Turns, then the turns between two rows, first turn first; the first pair answered
turn H:
[  2.5  -1.2   0.1  26.4 -32.1  20.7  23.6 -11.6] => [ 19.8  11.9   0.2  21.9   0.7  24.4  14.2 -29.7]
[-10.7  -0.4  -4.8  19.1  13.1   3.3 -12.2  -5.2] => [-17.1  -6.4  -8.2  16.9   5.9   3.2  -7.6   4.1]
[  3.4  -1.7 -12.1 -29.5   1.9  -1.7  22.1  23.8] => [  0.7   7.4  18.2 -20.6 -31.4 -12.6   6.4  -1.1]
[-31.5   4.0 -14.1  -6.8 -28.7  -1.7  13.7 -16.3] => [-12.8  20.5  -8.6 -10.5   2.5   1.2   0.7 -42.6]
turn K:
[ -0.9 -10.0  11.6  -4.6 -28.7 -10.2  11.6  14.7] => [ -5.7 -13.0  -1.8  -2.7 -20.4  -5.1  16.8  23.9]
[ -7.7   0.3   4.7  -1.1 -17.2 -12.0  17.5 -28.5] => [ -1.7  -3.0   9.5  -7.5 -21.8 -12.1  22.1 -21.5]
[  1.9  -1.3 -11.2  42.1  35.2  15.9 -17.0   6.9] => [  4.6   9.0   1.4  44.1  27.6   9.5 -26.6 -10.8]
[-10.5  19.7 -16.0 -22.1  22.1 -26.9 -18.9 -22.8] => [ -1.0  19.9  -1.6 -30.1  12.1 -30.2 -20.5 -25.6]
turn G:
[  0.6 -11.3 -30.5 -12.8   4.2  13.8  33.5  26.4] => [ -3.8 -15.7 -25.1 -18.5   3.7  -0.3  21.2  41.2]
[  0.5 -15.1   2.4   3.1  10.5 -10.0 -13.3  11.0] => [ 10.5  -5.9   3.1  -4.6  19.6  -5.2 -10.4  -1.2]
[-10.4   1.7  -5.4 -17.5  20.2 -12.1  -8.1  -9.9] => [ -9.4   4.6 -12.0  -9.4  19.3   3.5   5.3 -21.0]
[  6.1   0.6 -13.9  10.1   9.6   6.9  -0.1  -8.8] => [ -1.5  -6.4 -15.0  16.2   2.0   4.3  -1.8   1.3]

Each pair is two turns apart.
[-25.3  -8.8 -12.2  -1.8  15.8  -0.3 -10.6  28.8] => [-33.4   0.8   1.1  12.0  -3.0  -7.7 -23.2   4.2] => K H
[  2.8 -24.4  -3.0 -20.3  -1.4 -13.9   8.8  21.2] => [ 21.5  -6.4   4.0 -22.4  22.6 -12.3  -4.6  -4.2] => H H
[-3.0  6.4 -2.8  1.6 21.4  4.2 -0.2 -7.9] => [ -7.8   5.6  -0.5  10.6   7.7   9.1   5.3 -13.0] => K G
[ -3.0  -9.3  35.2  29.1 -49.3   5.3  -2.5  -1.6] => [  2.2 -25.8 -21.2  12.5  11.7  25.7  26.4  42.9] => H H
[ 17.3   2.3  -1.1 -19.1  14.9  10.4  -6.6 -21.8] => [-13.0 -20.7 -12.7  12.8 -16.2  16.5   2.4   2.2] => G G
[ 14.3   6.6   6.6  12.5   9.1   9.9   9.5 -25.1] => [  3.3  -1.1   0.7  26.9   7.3  14.5   9.8 -16.7] => G H
[ -1.1  -8.3  -4.1 -18.3  -5.5  -4.8  11.5  11.7] => [ -2.7  -5.6 -12.7 -17.5   6.0  -2.7  11.2   9.6] => G K
[36.3 -0.6 44.4 -9.9  1.5 -6.5 -7.4  1.2] => [41.0 -6.1 27.6 -2.5  1.5 22.1 21.9 -0.3] => G K
[ -7.8  -5.7 -19.6 -29.4 -21.8   1.2  15.1   8.7] => [ -3.7   9.3  -0.8 -15.1 -33.1   5.1   4.3 -26.9] => H G
[ -3.5  -8.3   7.0  -4.8 -29.5  12.8  18.4   0.8] => [-13.4 -10.4 -10.6   2.3 -15.6  17.4  22.8   6.3] => K K
[ -8.6  -1.6  36.9  -2.1 -20.8 -29.4 -29.1 -20.5] => [  3.4 -29.5  28.2 -20.8 -22.0 -20.5  -4.4  30.0] => K K
[-11.4  12.7 -24.7  17.6   0.4   1.4   4.5  -5.1] => [ -8.3  15.6 -25.3  13.2   5.3   2.1   3.3  -8.8] => K H
[ 49.5  -3.0  25.5 -31.3  -5.9  21.1  29.5   3.5] => [ 33.2 -16.8  16.4 -20.0 -25.9  25.6  41.0  20.0] => H G
[ 10.3  21.7  -8.7  -5.1   1.4  24.6  31.5 -29.8] => [ -0.8  20.2   8.0  22.0 -14.6  17.3   9.4 -39.2] => G H
[-24.5   7.9   8.1   3.0 -11.9 -11.7 -14.1  -1.1] => [ -7.5  11.1  18.2 -14.6  -8.4 -14.0 -14.2  -2.2] => G K
[ -4.2  -3.6   9.0  26.7  -1.3  -9.8 -30.8  -5.3] => [  8.7 -11.6  22.4  12.3 -13.8 -11.5 -25.4   8.1] => K K
[ -2.0  21.3  -4.5   7.3 -20.6   9.0   7.9 -22.9] => [-14.6   8.8   4.8   4.7 -26.5 -18.1 -15.1   7.5] => G G
[-16.3  11.7  -7.9  14.9  17.0 -14.6 -24.5 -11.7] => [-28.4   2.0  -8.5  17.6  -5.8 -18.9 -18.7   0.9] => H H
[-19.1  -5.8  15.1   3.1 -17.1  -7.4   0.0  26.7] => [  4.4  21.2  23.3  10.4   8.1  10.0  -4.0 -22.2] => H G
[-16.9  15.3   0.5  -0.6  -5.1   0.2   0.9 -16.5] => [ -5.1   9.2  14.0 -12.7 -17.8  -1.4   5.7  -5.7] => K K
[-23.9   6.0  -9.4 -17.4  21.5 -20.3 -14.2  33.8] => [-31.4   1.9  -7.0 -22.5 -13.9 -17.5   7.3  32.5] => G H
[  9.8 -27.0  -1.2  15.3   9.3  -1.8  13.5  29.9] => [ 11.5 -22.5  24.3  19.9 -15.1  -8.0   1.4  15.5] => H K
[ -2.6  -7.5   7.5  34.4  18.3  -0.3 -31.9  -3.0] => [ -8.6  -9.2  -1.7  35.8  19.6  -0.2 -27.9   1.7] => H K
[ 25.9  -1.1  30.8  17.3   1.6   3.5 -11.4   2.6] => [30.2 -5.7 26.1 15.7  1.3 13.7  1.7  6.9] => G K
[-11.9   2.8  15.6 -20.1 -36.6 -18.5  -1.8   1.4] => [ 14.8  19.9  22.0 -26.4   0.5 -13.0 -13.8 -20.3] => K H
[ -6.9  23.1  -7.2 -24.7   5.6 -18.7  -5.6 -17.4] => [  2.8  15.5   3.3 -36.6  -4.6 -19.5   1.1  -4.4] => K K
[ -2.1  -3.5   6.1 -20.2  12.6 -34.0 -28.1  26.4] => [ 26.7  15.2   4.4 -34.0  29.7  -9.7  -7.8  -9.3] => G K
[-29.4   7.6  -8.7  17.3  -1.7   2.3  -0.5  -9.4] => [-16.5  16.3   8.3  11.0  -2.9  -0.3  -7.6 -23.8] => H K
[ 13.5   6.7   9.7 -17.9  -6.4  -5.9   5.1 -12.3] => [ -3.8  -4.9  -0.4   2.5 -24.8   4.3  16.1  -2.9] => G G
[ 13.8 -12.4  15.1  21.3   3.8  -3.7 -10.8 -17.5] => [  0.6 -27.2   3.6  21.5 -11.5  -3.7   2.4   8.1] => H H
[-30.0  -6.7 -11.8   0.3   1.5 -15.9   1.7  10.2] => [-23.6   7.0  -1.2   3.6   7.9 -17.5 -12.5 -15.7] => K H
[ -2.1  17.4  -4.2  -4.9   6.9  -2.9  -3.4 -19.6] => [-13.9  10.7 -18.6  -2.0   4.8  -2.0   5.0  -6.3] => H K
[ -0.7   5.5   3.2  10.0 -22.1  -3.6  -1.9 -13.8] => [ 12.1  10.0  -7.6   1.3  17.7  -1.6  -6.9 -11.6] => G H
[-10.4  -5.7  -0.7  -2.7 -25.0  -2.2   8.8 -10.7] => [ -9.6 -10.8  -5.4  -4.4 -22.5  -0.1  13.6  -1.2] => K K
[ 10.9   1.6  -8.9 -26.5   1.2   6.0  21.0   2.6] => [  2.4   3.8   9.2 -11.6 -27.1   2.4  13.0 -15.1] => G H
[  5.4  12.5 -10.4  39.3  27.2  12.8  -1.2 -26.4] => [-14.2  -3.4  -9.9  54.3   6.2   5.7  -4.3  -6.5] => G H
[-28.1  -8.5 -44.1 -26.2   4.2 -27.5  23.1   3.6] => [-33.7   2.4 -42.1 -20.5   7.7 -33.4  10.7 -13.7] => K G
[ 34.0 -30.1  15.9  -0.9  22.5   7.1  -6.9  41.5] => [ 28.7 -21.8  -2.3   4.0  46.9  14.5  -5.2  29.1] => K G
[ 15.6   3.3   4.5 -12.9  -8.1  -6.4   2.2  -9.1] => [ 11.9  -0.7 -13.0 -12.3   6.6  -1.7  10.6   2.7] => H K
[ -6.3  -1.9   9.4 -24.0  -1.8  -9.6   2.6   7.1] => [  1.0   8.0   7.6 -19.7   3.0   4.1  10.3 -15.3] => H G
[ 30.3   0.7  19.7 -20.0  23.8  -7.8 -13.4   5.9] => [ 23.0  -6.2   0.6 -17.2  35.3  -2.4  -6.1  19.6] => K K
[  7.6  -2.7  23.1  13.7  -6.2 -12.9 -23.0  -1.9] => [ 23.1  -4.5  12.9   0.7  20.9  -4.4 -15.2  10.6] => K H
[  4.1  -6.1   5.5  -0.8  27.9 -11.8 -21.6  14.9] => [-10.4 -20.4 -10.8   0.8  -2.0   0.9  10.7  31.6] => G H
[ -2.2 -15.8 -13.4  -1.1  -1.1   6.1  20.7  19.6] => [-14.6  -2.4   5.3  18.0 -23.8  -4.5   2.1 -13.2] => K H
[ -8.7   9.4  -8.5  -8.3  15.5 -12.5  -8.9  -1.3] => [-18.6   4.4  -8.5  -3.9   0.4 -14.3  -5.5   5.3] => H K
[  7.8   7.7  12.1  11.1  -5.0   9.2  -3.8 -22.6] => [ -5.9  -5.7  12.7  20.3 -16.4  -2.4 -11.8  -0.1] => G G
[-18.5   2.1  20.6   6.0 -11.3 -19.3  -9.8 -23.3] => [-29.3 -18.4 -11.6  -1.1  -1.4 -12.3  12.5  17.4] => H H
[-24.1 -15.9   6.6   7.2 -15.5 -13.9 -11.2   6.6] => [  5.4  -0.6  22.4  -6.2   7.8 -12.0 -21.0 -16.0] => H K
[ -6.4   6.4  19.2   1.8 -33.3   1.7  -6.2  -9.9] => [  5.9   2.0  23.3 -16.0 -28.1  -3.6  -6.4   5.6] => K G
[ -1.6  11.0 -22.4  -8.1  13.4   3.6   2.5  -9.0] => [-12.6   9.9 -21.0   4.2   2.1   4.2   0.8 -15.7] => G K
[ 26.6  -9.6  17.2 -19.9  -8.2   6.1   7.6  11.3] => [  7.1 -15.2 -16.7  -6.5  17.6  16.2  14.7  22.6] => K K
[-22.3 -11.2 -12.0  -0.8 -27.7  11.2  37.1   9.5] => [  3.2  16.1  34.7 -12.6  -7.4 -22.6 -20.2 -24.9] => G H
[  4.8   3.2  26.3   1.6  -2.6 -13.0 -26.6   3.9] => [ 24.8   8.1  23.9 -11.2   8.0   2.4 -10.8  -7.5] => K G
[ 30.9 -10.6  15.8 -14.4  -3.0   8.0  11.3  -0.9] => [ 22.2 -20.4  -0.2  -6.1  -0.5  14.7  21.0  13.4] => K G
[ 17.5  -6.7  10.8  -1.9 -29.8   9.9  15.3 -11.3] => [ 31.8  -2.6  -0.4  -8.4   5.3  17.1  16.9 -12.7] => H K
[ -9.4   4.1  11.3  16.0 -23.1  11.6  14.3 -30.9] => [-18.3 -12.0  16.7  14.4 -36.9  -3.9   4.9   0.6] => G K
[ 17.0  14.8 -23.4  -5.8  19.3  22.2  20.1 -17.7] => [ -6.4  -3.5 -29.4  -0.3 -18.5  16.3  34.1   7.9] => K H
[ -0.6   1.9 -23.8 -34.4   6.2   7.5  28.2  10.4] => [-19.0   3.3 -36.6 -16.5   9.0   6.8  24.3   2.4] => G K
[-11.3  24.3  19.0  26.4 -15.1  15.5  -7.5 -36.7] => [-25.2  11.2  27.9  22.6 -22.0 -11.0 -29.4  -4.7] => G G
[-14.3  -5.6  -4.3 -20.9   1.2 -21.3  -4.3  29.7] => [-27.7   3.4 -18.0  -6.3  11.6 -21.5  -9.4  14.2] => K K
[ 18.6   4.8   4.6   4.9   3.7  -4.0  17.0 -16.2] => [16.4 -4.8 -3.4  2.3 -0.3 -3.0 27.3  0.9] => K H
[ 19.8 -26.8  31.6  13.0 -15.2  27.3   7.7  27.6] => [ 16.0 -32.0  17.3   6.7   6.2  21.2   2.3  44.6] => G K
[-22.4   4.4  -2.3 -26.7  -6.8 -43.1 -19.6   9.3] => [  7.1  18.7   3.4 -47.2   6.6 -27.1  -4.3 -15.8] => G K
[-10.1  12.4  -7.3  -5.2  27.1 -14.5 -19.7 -13.2] => [-25.7   3.6   5.3   2.4 -13.7 -23.0 -17.9  -8.0] => H H
[ -4.3   7.2  13.5 -10.7  -0.1 -20.4 -16.4 -10.7] => [ 10.5   8.6  15.5 -16.7  -4.9  -5.1   1.3 -19.8] => G K
[  6.4   2.3 -12.1   2.5  15.2  15.1  15.8  -5.2] => [ -9.8  -5.7 -11.8   7.8  -9.4  10.1  20.8   3.2] => K H
[  5.8 -14.2  22.4  26.3   4.3  -8.9 -33.2  18.6] => [ 11.1 -21.1  -5.2   5.2  24.9   1.7  -9.0  40.8] => G H
[-15.4  -7.9 -17.0 -19.4 -13.4   3.4   2.2   5.7] => [-22.8  -2.4 -21.1 -11.4  -8.8   2.7  -2.8  -5.3] => K K
[ -6.1   2.6 -19.3 -34.7  -3.5 -18.0 -10.5  18.2] => [  7.6  22.1  -5.9 -34.1  -8.1 -10.0  -8.3 -23.3] => H G
[  5.3 -10.5  -2.5  -3.5   1.4  -0.1  -7.4  18.0] => [16.5 -1.4 -3.5 -6.2 10.4 10.8  1.3  0.3] => G G
[  5.8 -10.6  15.9   9.6 -20.2   2.4  14.7 -10.1] => [ 21.6  -1.7  15.1   0.1  17.1  -1.8  -0.1 -15.5] => G H
[  8.7 -37.0   8.2  18.6 -29.2  -9.1  -1.7   8.0] => [ 23.0 -34.0 -17.9   7.4  21.9   1.8   3.7  15.0] => H H
[-4.7 -8.1 -8.0 17.3 28.1 -4.5 -8.9 31.3] => [-15.6 -12.2   4.7  13.0 -11.2 -15.2  -5.5  35.7] => G H
[ 13.5   3.0  -1.7   1.0  -1.2 -14.7 -14.1  15.4] => [ 21.4  10.9 -10.1   6.7   2.2   8.2   4.9  -8.0] => G G
[-16.3   0.5  -7.4   9.9 -15.9   1.2  22.2 -10.4] => [-22.5  -4.2   2.4   6.4 -21.0 -16.5   7.1   3.7] => K G
[-18.1  -2.3 -16.0 -24.5 -14.1  -1.2  16.1   4.5] => [-16.6  14.2  -0.2 -13.3 -18.0  -6.7   0.1 -25.3] => K H
[ 17.0 -11.6  32.1  37.9 -29.3  17.8  -4.5   5.0] => [ 16.5 -23.8  -1.5  28.1   3.0  30.2  14.4  36.8] => H H
[ -2.6 -14.7   2.1  -2.9  17.4   6.7  -8.7  32.1] => [  7.8   1.7  31.4 -12.5   0.5  -3.1 -23.6   1.8] => H G
[ -4.2 -17.7   8.0  -7.5   7.3 -31.1 -26.9  37.5] => [  0.1 -19.4  -8.5 -27.4   3.0 -19.3   3.7  44.5] => G H
[ 13.8  12.8 -25.4 -21.4  46.0  -0.5 -16.8   4.3] => [ -0.1   2.0  -6.4 -42.4  -2.5 -28.5 -18.0  28.3] => H G
